(in the rows, 128 means zero)
Rotation paths and how fast each direction turns (degrees each step)
Each turn is a multiple of 5 degrees from 10 to 175, or 0.
Each row of a path follows its step; steps can be skipped.
Rotation 1:
step 0: [128 133 132 126 141 110 140 137 126 127 133 127 130 129 127 139 131 137
 125 131 130 130 126 129 126 127 130 132 128 122 128 126 132 125 131 127
 141 131 131 119 128 129 135 128 130]
step 1: [129 129 123 128 130 117 138 134 122 125 118 125 121 133 134 137 125 132
 129 131 133 130 123 129 126 131 122 137 132 117 125 129 136 131 115 127
 129 124 129 116 128 131 131 129 133]
step 3: [129 126 127 129 133 120 134 137 124 117 139 130 131 139 132 132 126 124
 120 127 136 131 130 130 135 123 134 130 128 125 123 130 127 128 133 141
 138 131 125 121 133 133 137 124 130]
step 4: [128 122 126 131 133 122 132 134 126 125 132 128 125 141 132 130 125 124
 124 125 129 127 123 114 131 121 126 137 134 124 118 137 135 137 125 132
 128 127 135 115 130 132 129 122 128]
step 5: [131 118 129 127 131 130 128 139 127 125 126 129 131 136 135 120 121 133
 129 136 127 126 126 122 130 118 130 128 135 113 122 129 127 139 127 123
 132 120 131 125 133 131 120 120 130]
step 6: [128 131 130 126 140 118 127 143 127 123 132 132 135 134 134 124 124 131
 132 135 131 129 129 133 131 123 138 125 129 121 126 137 126 129 132 131
 136 124 123 128 137 137 122 128 120]
step 8: [131 125 123 130 128 123 129 138 125 119 124 129 136 128 128 126 129 138
 135 130 122 128 127 121 129 130 134 123 130 115 127 131 126 135 117 132
 134 126 140 122 119 121 125 123 134]
step 10: [130 141 122 127 127 121 124 138 119 124 126 135 118 130 132 127 121 119
 126 123 130 129 132 129 133 126 134 128 129 124 128 135 143 128 121 132
 135 127 132 118 125 131 129 130 127]
step 11: [133 126 124 132 126 130 126 135 120 116 126 132 127 129 124 123 118 124
 135 124 132 132 135 126 140 127 131 125 129 124 125 132 136 133 120 121
 135 129 138 123 128 123 133 117 135]
step 14: [127 130 120 129 138 123 127 136 123 124 112 131 132 126 124 124 118 134
 134 127 129 133 134 120 133 128 125 128 135 121 125 125 127 128 124 117
 132 126 129 116 135 127 129 127 126]
Speeds:
[128 126 126 129 128 128 127 127 129 127 130 127 131 130 124 129 129 128
 128 127 129 128 128 128 129 129 131 127 126 130 127 131 127 128 127 130
 128 130 129 130 128 126 133 127 130] : 85
[128 131 127 127 130 125 127 126 130 128 127 124 128 126 130 128 130 128
 129 130 131 126 128 128 128 127 129 129 126 127 132 128 126 127 125 129
 129 128 129 127 126 125 128 128 129] : 45
[130 127 129 130 130 127 131 127 128 128 124 128 130 127 127 130 129 130
 130 131 125 132 128 129 128 130 129 128 127 128 128 128 127 127 125 129
 127 129 127 127 129 130 127 130 127] : 55
[126 126 129 126 131 128 126 126 127 126 127 127 129 131 128 127 127 128
 126 128 129 128 130 124 131 127 127 129 128 128 129 126 126 129 128 129
 125 129 126 128 128 131 128 128 127] : 35
Rotation 2:
step 2: [122 135 122 125 126 143 126 125 133 126 132 125 137 130 126 131 120 138
 129 127 133 122 133 133 126 124 124 123 130 133 120 122 128 130 130 135
 128 128 122 131 133 125 135 132 131]
step 3: [125 130 136 128 114 125 123 132 124 120 132 123 125 126 129 128 124 138
 125 125 129 129 133 125 127 123 129 122 123 133 126 126 129 136 120 130
 126 125 125 132 135 136 123 120 132]
step 4: [122 130 131 126 130 126 132 128 139 125 127 133 124 137 123 132 123 132
 123 124 126 131 133 129 128 139 122 124 119 129 123 125 132 134 130 129
 130 126 127 132 126 130 116 136 137]
step 5: [123 124 121 126 131 130 125 126 130 122 125 129 124 132 127 132 140 137
 130 121 130 125 137 129 129 126 129 123 133 125 124 135 133 136 127 130
 134 135 131 139 133 135 131 131 128]
step 6: [124 119 131 124 121 123 131 131 128 129 128 126 128 133 119 123 139 131
 129 117 131 128 128 126 126 132 126 125 123 141 126 123 135 124 128 128
 125 126 132 125 132 135 130 131 122]
step 8: [127 125 124 124 129 114 123 129 120 125 126 132 132 140 124 131 127 129
 122 121 131 128 129 127 129 126 128 127 128 123 124 138 123 127 124 130
 116 129 130 135 122 129 135 127 122]
step 9: [127 125 123 122 134 132 134 129 124 129 128 130 130 129 120 123 125 132
 128 118 131 123 117 134 118 134 123 129 132 136 126 125 119 123 122 121
 125 127 124 136 127 126 130 129 130]
step 10: [127 128 124 135 125 127 131 125 116 127 117 127 132 130 131 129 122 129
 128 126 126 125 135 126 128 128 134 123 126 138 121 126 121 125 127 125
 133 132 116 136 131 124 129 122 124]
step 13: [128 129 132 132 129 125 117 128 126 126 124 123 135 129 124 130 121 133
 133 115 128 135 136 125 133 136 121 125 121 137 129 127 132 134 129 128
 131 136 128 132 129 128 122 131 135]
step 14: [122 129 133 125 124 131 134 131 129 129 126 130 127 124 123 142 135 141
 126 121 135 124 131 130 130 129 127 121 128 126 125 132 127 133 126 123
 139 129 130 123 132 130 128 135 133]
Speeds:
[128 129 131 127 126 128 129 131 127 129 125 131 125 127 126 131 127 127
 130 129 128 130 129 127 129 126 128 127 128 129 125 125 127 128 129 129
 128 125 130 127 130 127 131 126 129] : 95
[127 124 126 127 126 128 130 130 131 127 128 126 127 129 128 130 128 125
 129 127 127 127 128 128 126 130 129 127 126 126 130 129 128 127 130 129
 128 128 131 129 129 132 129 128 128] : 35
